Named turns come first, each shown by rows before and after it. Which turns, in which order, take the first row of each pair that follows to the second? Write the first one first, as in the answered first pair.
J553:
-8.7	-8.3	23.5	0.1	-20.6	-30.0	-9.2	15.2	-0.3	13.3	40.9	-7.6	3.0	-35.0	-5.4	-21.3	0.3 |-> -33.1	2.4	5.5	-28.0	-8.7	-17.8	-29.8	28.4	3.5	14.6	16.4	2.2	18.6	-18.0	13.5	-18.0	-12.1
48.5	-10.0	-15.9	32.2	-22.4	7.0	22.1	-26.1	-2.8	-18.6	5.4	-4.1	-22.6	-10.0	12.4	16.9	36.3 |-> -10.2	27.0	11.8	14.9	10.4	9.4	-15.8	-9.3	3.0	-14.5	-21.7	17.8	27.8	40.9	-40.3	-26.0	30.5
-10.4	-21.7	13.6	-5.0	-15.1	24.1	1.0	12.5	10.3	-6.3	4.0	3.7	6.1	17.4	2.8	-15.1	2.9 |-> -2.5	-27.4	6.0	-5.7	-17.8	25.5	6.2	10.9	10.4	-6.2	5.9	1.0	-1.8	9.4	14.5	-7.4	1.8
J409:
-12.9	10.7	25.0	6.8	20.2	3.6	-7.6	7.5	18.6	19.2	5.7	5.4	-7.1	-29.7	12.9	-5.5	-4.6 |-> -19.8	13.7	21.8	-0.9	28.1	7.5	-7.7	6.2	22.3	20.1	-12.8	8.3	-2.6	-11.2	18.7	-0.4	1.9
-9.9	-25.5	44.1	1.9	12.9	9.5	14.4	11.8	29.3	38.4	-1.7	7.4	-8.9	-36.4	37.5	5.6	-5.0 |-> -11.4	-14.2	53.1	8.8	25.8	3.1	17.7	4.4	30.7	39.3	-13.0	2.8	-10.8	-23.8	28.6	7.1	7.1
-10.3	22.7	14.6	2.8	32.7	-11.8	-14.1	0.5	5.7	12.8	-7.0	-7.1	-7.2	-12.8	10.5	-0.7	-9.9 |-> -14.9	12.4	-0.8	-13.2	23.6	-0.4	-17.9	9.1	6.2	12.0	-11.1	0.5	0.7	-9.7	26.1	2.2	-17.2
-12.3	-30.8	-17.9	-21.4	4.1	7.8	-3.1	21.8	19.2	11.7	-26.5	10.0	5.3	1.8	21.3	31.2	-0.7 |-> 7.5	-27.1	6.7	17.4	-3.7	-14.5	1.3	15.3	7.6	12.5	21.6	-2.6	-15.7	-48.2	-7.3	17.6	-6.7
J812:
-0.1	35.2	12.0	17.6	11.6	-12.9	-17.9	2.4	-22.0	-2.2	37.2	-15.1	-11.3	-52.8	14.3	10.9	-19.9 |-> 3.2	15.5	11.8	9.5	6.7	-2.7	-5.0	2.9	-9.2	4.9	30.3	-11.6	-18.9	-56.4	41.8	24.6	-17.5
-36.3	12.3	36.4	-14.2	26.4	-6.3	-15.9	16.3	22.0	18.2	3.9	13.8	17.7	-3.9	-2.4	-21.2	-1.7 |-> -27.5	-17.2	34.3	-23.1	11.0	6.9	-0.3	21.4	31.2	23.2	4.9	20.2	14.1	-7.0	19.0	-12.5	-0.6
22.7	9.9	-66.4	-7.7	-34.7	25.7	-7.0	1.7	-15.8	-11.0	-23.9	-12.2	28.3	27.0	5.9	21.9	-9.2 |-> 15.8	29.0	-64.3	-3.0	-21.0	17.1	-16.7	-1.2	-20.2	-13.3	-28.5	-15.2	29.4	29.6	-5.9	17.7	-9.3
J388:
-4.6	7.5	-1.2	-8.2	19.0	-0.2	3.9	2.8	14.5	8.6	-29.2	1.5	-5.7	14.9	29.5	7.9	7.6 |-> -9.9	15.9	1.8	-5.6	20.2	-4.1	-10.4	13.0	10.8	12.2	-9.7	0.8	-8.9	-16.1	32.1	1.0	-12.8
20.1	-30.0	-23.2	5.6	-13.6	24.1	9.8	-8.2	3.7	-8.2	-18.5	-17.1	-20.0	-45.9	36.0	-2.2	-2.7 |-> -13.4	-21.4	38.7	21.2	6.2	19.3	-0.2	1.0	17.6	8.7	-6.6	-4.1	2.0	-45.0	-15.6	-42.3	-5.7
-18.9	17.8	-14.6	-12.6	-0.2	4.1	-10.8	4.3	1.9	-15.6	-30.6	-2.5	2.2	28.6	-5.3	-10.9	-3.7 |-> -17.6	22.9	-25.2	-15.4	-5.0	0.7	-20.1	9.5	-5.4	-15.0	-15.6	-6.7	-6.5	1.4	8.9	-6.0	-21.2
6.5	10.1	17.9	13.8	-1.5	-4.8	8.4	-4.8	3.5	15.1	5.0	-0.5	-13.9	-0.5	5.8	4.7	7.7 |-> 10.0	7.6	13.2	12.4	-2.0	-4.2	10.7	-5.6	4.2	11.5	2.1	-0.9	-15.3	2.7	9.7	8.1	10.6
J999:
-14.1	-18.0	-2.9	-10.5	-28.7	14.2	-12.2	28.0	3.9	4.2	23.9	15.6	16.4	-17.3	8.9	-8.8	-30.9 |-> -18.0	-18.0	1.2	-11.8	-24.9	15.4	-13.2	28.4	8.0	7.8	20.5	18.2	18.2	-13.2	7.4	-9.7	-29.8
38.2	13.6	-52.9	0.5	-30.4	-16.6	-10.6	-16.7	-10.9	-24.8	-1.2	-21.7	-37.1	-32.6	48.0	34.8	4.2 |-> -0.8	7.5	75.5	40.8	-3.9	-25.2	0.5	-12.3	24.3	9.5	19.5	-1.6	-9.2	-26.8	-43.4	-28.6	18.2
33.9	-2.7	-19.5	21.5	-7.8	-10.9	16.8	-15.0	-9.3	-24.5	-1.4	0.4	-7.1	12.3	-13.3	7.6	19.7 |-> 12.9	-4.0	17.0	19.8	9.6	-5.0	19.4	-11.1	10.7	-9.6	-15.3	12.0	6.2	28.1	-24.5	-5.4	25.5
9.6	-12.4	-4.9	23.2	-19.5	-11.0	1.3	6.9	-9.4	-14.5	29.8	-17.3	-9.9	-17.3	-22.7	-17.8	4.3 |-> -28.2	-17.1	21.4	-3.4	10.4	9.0	2.5	15.7	23.0	7.9	-18.9	0.1	10.0	22.2	-2.8	-15.5	12.6
Pairs:
(two turns a pair)
-3.2	1.8	27.5	4.5	18.9	-2.0	3.8	-10.6	22.2	-1.4	-15.1	3.1	1.6	9.1	3.2	5.7	28.3 |-> -6.7	-3.5	-0.2	-8.4	-14.9	3.7	-21.9	11.0	1.8	-16.9	18.5	13.8	23.2	-3.0	-16.2	-19.0	-1.1 => J409 J812
4.3	-2.7	-26.5	-20.9	-18.7	3.2	-2.4	6.0	-14.9	-18.2	-2.8	6.0	3.1	24.8	4.9	6.1	-3.4 |-> 15.6	-3.7	-7.3	-0.2	-15.8	-6.3	12.2	-8.7	-14.2	-19.0	3.4	0.3	-2.9	29.4	-19.4	2.3	13.4 => J553 J409
24.8	29.0	-34.3	-1.3	2.5	-16.4	-12.8	-24.5	-17.3	-34.1	2.0	-34.3	-14.5	-2.0	15.6	25.4	4.3 |-> 19.4	30.5	-1.5	17.8	1.7	-23.7	-10.3	-27.6	-17.6	-36.2	16.1	-28.9	-0.9	11.7	-37.5	-2.2	13.1 => J409 J553
-15.3	26.9	4.0	3.8	-0.4	-7.4	-28.9	8.6	-11.7	3.8	15.4	2.0	17.3	-11.7	-20.8	-25.2	-16.8 |-> 10.8	-11.8	-28.6	-9.7	-37.3	8.6	-7.2	8.2	-15.3	-9.6	19.3	6.9	16.7	2.5	-3.4	-11.2	-9.3 => J388 J409
-5.2	2.9	7.0	1.4	3.9	-3.9	-16.2	14.4	-0.4	6.1	25.8	5.4	1.2	-37.8	-0.1	-17.2	-25.6 |-> 2.2	15.1	-10.9	-4.8	26.4	-6.1	-2.6	-5.6	5.4	6.9	-17.3	-6.8	-15.9	-14.3	36.0	17.9	-1.5 => J409 J553
7.8	0.9	-16.3	-15.2	-9.0	-15.3	-20.4	11.4	-23.6	-13.4	19.9	-5.7	14.3	12.5	-2.2	-15.2	-2.0 |-> 10.1	-2.2	-18.5	-16.2	-9.0	-13.5	-15.0	7.5	-23.0	-15.3	12.1	-5.6	16.0	23.9	-2.9	-13.6	4.0 => J388 J388
-10.7	-1.1	8.6	7.1	23.0	2.9	0.2	-21.7	20.7	-0.9	-33.3	5.7	-10.3	23.3	27.1	23.5	7.9 |-> -27.2	5.9	36.4	14.7	31.4	-0.9	-11.0	-13.6	25.0	8.3	-18.7	10.1	-2.6	8.8	5.7	3.4	-3.4 => J388 J388
0.7	-1.1	0.9	15.9	13.2	-10.7	-12.2	-16.1	-10.8	-22.4	21.3	-21.5	-17.6	-0.4	-34.9	-0.9	-2.5 |-> 5.3	-9.3	-4.2	7.7	23.1	-3.2	4.6	-24.5	2.9	-16.0	-7.9	-25.0	-28.4	14.8	0.1	25.7	12.4 => J388 J812
1.1	-8.7	-18.8	2.4	-8.3	-0.5	2.3	5.0	-29.8	-6.6	10.4	10.3	3.3	8.9	-25.2	2.7	-23.9 |-> 7.4	0.4	-24.3	8.6	-0.6	-8.7	4.4	-4.8	-32.8	-8.9	2.6	0.6	-5.6	11.0	-21.3	10.2	-15.9 => J409 J388
-0.2	-26.3	11.3	-7.5	-1.4	0.4	10.4	-6.2	14.1	-8.8	-10.4	8.6	13.8	43.2	-6.5	11.8	22.6 |-> -8.6	-18.3	37.3	6.6	-2.4	-10.2	-6.8	9.7	12.2	6.8	34.1	6.9	4.9	-21.3	-12.1	-5.2	-10.0 => J388 J999
8.8	13.8	-13.1	10.0	-2.9	-13.4	-11.1	-9.4	-20.1	-18.6	7.9	-11.1	-1.4	0.7	-24.9	-6.3	2.4 |-> -0.3	15.7	-29.6	-9.8	2.7	-4.3	-18.4	-3.9	-17.7	-17.9	-10.0	-7.1	2.0	11.4	-1.4	2.6	-2.9 => J388 J553
5.5	-8.8	-8.0	-10.0	-15.0	21.5	14.3	-0.2	-4.2	-6.0	11.9	9.1	8.8	1.3	-9.6	2.4	17.1 |-> 0.7	19.4	5.1	4.3	13.1	4.7	8.7	-11.9	-6.0	-1.8	2.3	-1.9	-0.8	0.0	-19.2	3.1	23.1 => J409 J812
1.6	9.4	33.6	17.7	25.7	3.2	17.7	-16.7	-17.4	8.8	-16.6	-13.6	9.3	25.2	-26.2	-16.6	30.9 |-> 12.5	-13.6	-14.9	-8.2	-13.2	17.7	2.8	9.5	-26.0	9.1	20.8	-11.8	-8.7	-41.3	37.9	2.7	-18.1 => J553 J409
16.0	12.8	-19.1	7.2	9.4	-11.9	13.8	-11.0	-3.2	-1.2	9.9	-17.2	-9.6	-9.4	6.4	7.5	-0.1 |-> -11.0	22.4	-13.0	-11.0	24.2	-3.1	-3.7	2.2	6.5	6.3	-5.8	-6.6	7.1	-1.1	12.1	1.0	-13.8 => J388 J553
-5.9	-3.2	6.1	-8.5	-3.4	7.2	15.9	13.8	-0.2	-11.7	1.0	-9.6	18.7	52.3	-22.5	-3.4	22.3 |-> -9.2	-22.5	0.5	-20.3	-23.6	19.2	10.0	32.7	1.2	-7.6	21.1	0.0	21.8	28.3	-8.1	-7.2	0.9 => J409 J999
20.9	-5.3	-7.4	-3.8	-3.9	8.5	6.8	15.1	8.6	-20.6	9.5	11.4	26.0	-20.1	22.4	5.4	-1.5 |-> 6.5	24.3	18.2	11.3	27.5	-6.6	-0.9	4.4	11.2	-15.6	-4.7	4.6	26.9	-11.7	-1.6	-3.8	6.6 => J553 J812
-8.8	14.0	14.6	19.5	10.7	-13.4	-4.2	-6.5	-28.5	11.0	-2.0	7.0	-25.5	-33.5	-0.5	-6.5	-0.8 |-> -7.8	3.7	18.4	13.6	14.6	-6.1	7.4	-8.7	-15.6	18.6	-15.8	8.6	-30.6	-27.2	18.3	5.6	6.8 => J999 J553
-13.0	3.1	-3.5	12.9	1.3	-3.7	-25.5	22.1	-17.6	-20.9	37.1	-2.2	9.8	-41.5	-25.5	-32.9	-32.3 |-> -6.8	-35.8	-0.4	-5.9	2.9	18.8	5.2	22.8	15.3	3.2	11.1	2.1	-11.7	-48.7	49.8	6.7	-23.8 => J812 J812
5.0	-2.3	0.6	-1.9	7.9	-6.1	-6.2	2.0	3.0	9.7	11.3	-3.4	-26.7	-49.3	30.6	20.8	-3.8 |-> -23.7	7.5	9.3	-7.3	2.8	-2.8	-32.4	18.8	-5.9	0.8	20.3	15.1	15.3	-19.7	-28.8	-24.4	-12.5 => J812 J553
-0.5	15.9	31.4	13.4	27.1	-12.1	-8.8	-6.0	18.7	-2.8	-13.3	-2.9	2.7	10.8	-12.8	-13.8	13.4 |-> 28.2	13.3	5.5	22.3	11.7	-19.4	0.5	-19.8	3.0	-18.6	-2.6	-14.5	-14.6	2.2	-9.3	0.6	20.6 => J999 J553
13.8	-46.2	-6.1	-2.5	-22.3	7.5	-4.0	-0.1	6.1	27.5	36.6	5.0	-10.7	-31.4	37.0	11.9	-30.4 |-> -26.0	17.2	18.6	-2.6	49.8	-8.0	-24.4	-17.8	15.1	35.1	-32.4	-2.0	4.9	30.3	12.2	9.6	-3.1 => J409 J553
14.1	-10.4	35.0	10.3	-2.0	-7.0	10.8	-20.6	4.7	11.2	25.5	26.4	12.7	2.2	-11.9	-24.8	8.6 |-> 10.9	13.7	-12.9	-15.0	19.4	-5.5	-0.7	-26.6	2.1	6.4	-16.9	14.6	1.1	14.2	43.4	11.6	7.2 => J812 J999
-31.8	41.4	16.8	-21.4	36.6	-7.4	-20.0	-0.1	13.3	8.6	-18.3	-11.2	14.0	14.0	-7.3	-13.2	-3.1 |-> -27.0	3.6	5.8	-40.1	7.4	14.1	-5.0	9.0	20.0	2.0	-20.6	6.0	31.6	41.3	-5.1	-15.1	4.5 => J409 J388
18.8	-17.7	-31.1	-20.5	-8.9	5.4	6.6	0.8	1.2	3.8	-10.0	-0.4	4.2	-10.6	35.7	23.1	-5.9 |-> 19.2	-2.5	30.9	24.4	10.3	-18.9	16.4	-15.9	4.3	11.6	10.8	-7.1	0.3	-16.2	-26.3	-4.3	12.3 => J409 J388
-20.6	15.4	11.7	26.8	6.8	-6.5	-20.4	9.0	-7.8	-10.0	37.7	-15.7	2.9	-32.3	-10.4	-13.9	-11.7 |-> -18.1	26.1	-30.4	2.0	23.1	0.8	-15.6	-3.5	-6.2	-19.2	-16.9	-21.8	0.9	12.6	29.1	20.5	6.7 => J409 J388
-2.6	24.9	-2.5	8.7	23.9	-14.6	-20.7	-23.9	-27.5	-7.5	-3.4	-8.6	14.6	29.8	-15.6	10.7	4.2 |-> 15.4	-27.0	-3.4	0.4	-10.4	3.2	2.5	-10.7	-11.7	8.7	23.2	-2.6	-5.8	-20.0	36.8	29.7	-12.9 => J812 J409
17.4	7.0	18.6	10.8	15.5	1.1	0.0	-28.5	-10.2	-2.0	-19.4	23.4	10.5	4.4	-29.1	-23.3	3.1 |-> 37.2	-1.1	-12.6	4.6	7.3	3.0	9.3	-35.1	-13.9	-5.4	-21.5	12.2	-12.4	-14.2	15.1	6.7	0.7 => J812 J999
-4.5	-27.0	2.6	-8.1	-23.6	14.7	5.7	12.7	2.4	-0.3	20.4	23.2	26.5	9.9	-25.2	-22.6	-8.2 |-> 4.0	18.6	-42.3	-13.4	13.3	-1.0	-2.6	-12.5	-10.2	-10.3	-26.8	-1.5	3.2	27.1	11.5	18.3	5.4 => J812 J388
0.3	20.0	-5.3	-18.8	-6.4	7.1	-19.1	-9.1	-17.9	2.5	-26.3	4.4	25.3	35.3	-2.9	0.7	-12.8 |-> 22.6	19.7	-23.4	-7.5	-24.2	-1.6	-17.6	-13.2	-34.0	-8.0	-0.2	-5.6	9.8	9.0	-2.8	5.1	-19.5 => J999 J553
-15.5	22.8	5.1	3.0	30.6	1.1	-15.9	1.4	-5.0	6.7	-12.1	-7.9	-4.0	23.6	-13.4	-11.6	16.2 |-> -13.3	17.5	17.9	10.4	27.9	-1.4	-17.8	8.1	-0.8	18.9	12.7	-9.6	-16.5	-19.5	-3.2	-10.9	-0.5 => J553 J388
-18.8	-41.4	14.9	-19.3	-5.9	22.2	-3.6	15.7	25.3	21.9	-14.1	18.5	4.6	-1.7	37.1	10.0	1.4 |-> -3.7	-40.3	45.5	9.4	2.3	7.8	18.0	-6.6	27.0	21.3	-12.5	9.8	-1.8	13.4	1.4	3.1	31.3 => J553 J409
23.3	-1.7	-19.2	7.7	1.9	-15.5	-5.3	-4.4	8.8	5.7	4.0	-1.6	2.6	5.6	14.3	8.9	4.8 |-> 16.6	-2.2	-1.6	10.8	6.9	-14.1	-2.1	-6.0	14.2	7.9	-1.5	1.4	10.9	19.9	-2.0	-0.4	13.1 => J388 J388
-13.4	-10.6	18.0	7.0	-0.3	6.0	7.0	-5.6	8.4	16.3	1.2	5.6	-12.1	-16.1	7.9	7.3	-17.1 |-> -9.1	-21.9	13.5	1.5	-8.4	12.3	14.6	-6.3	10.2	12.7	-2.9	9.6	-8.1	-3.9	9.5	9.5	-10.6 => J388 J409
11.5	-20.1	-1.2	16.3	-4.9	-4.0	21.8	5.2	-8.1	-14.3	15.5	11.9	9.5	22.0	-31.4	-8.2	3.8 |-> 19.1	-19.3	-28.4	7.2	-10.4	-1.7	20.1	3.3	-15.7	-22.1	10.0	7.9	2.6	22.4	-11.4	4.7	0.1 => J999 J999
-38.3	38.6	6.6	-12.5	33.0	-36.5	-31.6	11.1	10.1	14.6	-11.6	1.1	12.8	-36.0	8.6	-14.0	-37.6 |-> -1.8	-48.8	-7.9	-31.3	-19.6	2.9	34.0	1.9	30.8	1.8	-34.8	22.6	26.2	36.7	21.6	5.0	11.2 => J388 J812
-18.8	-39.4	33.8	-7.2	-21.3	25.3	16.7	20.5	-2.1	15.3	-20.2	34.5	28.8	43.1	-14.9	-6.3	32.7 |-> 2.8	-38.3	34.8	20.9	-43.0	6.3	8.3	25.3	-20.9	15.4	43.4	20.8	2.3	-35.0	-22.0	-14.5	3.1 => J388 J999
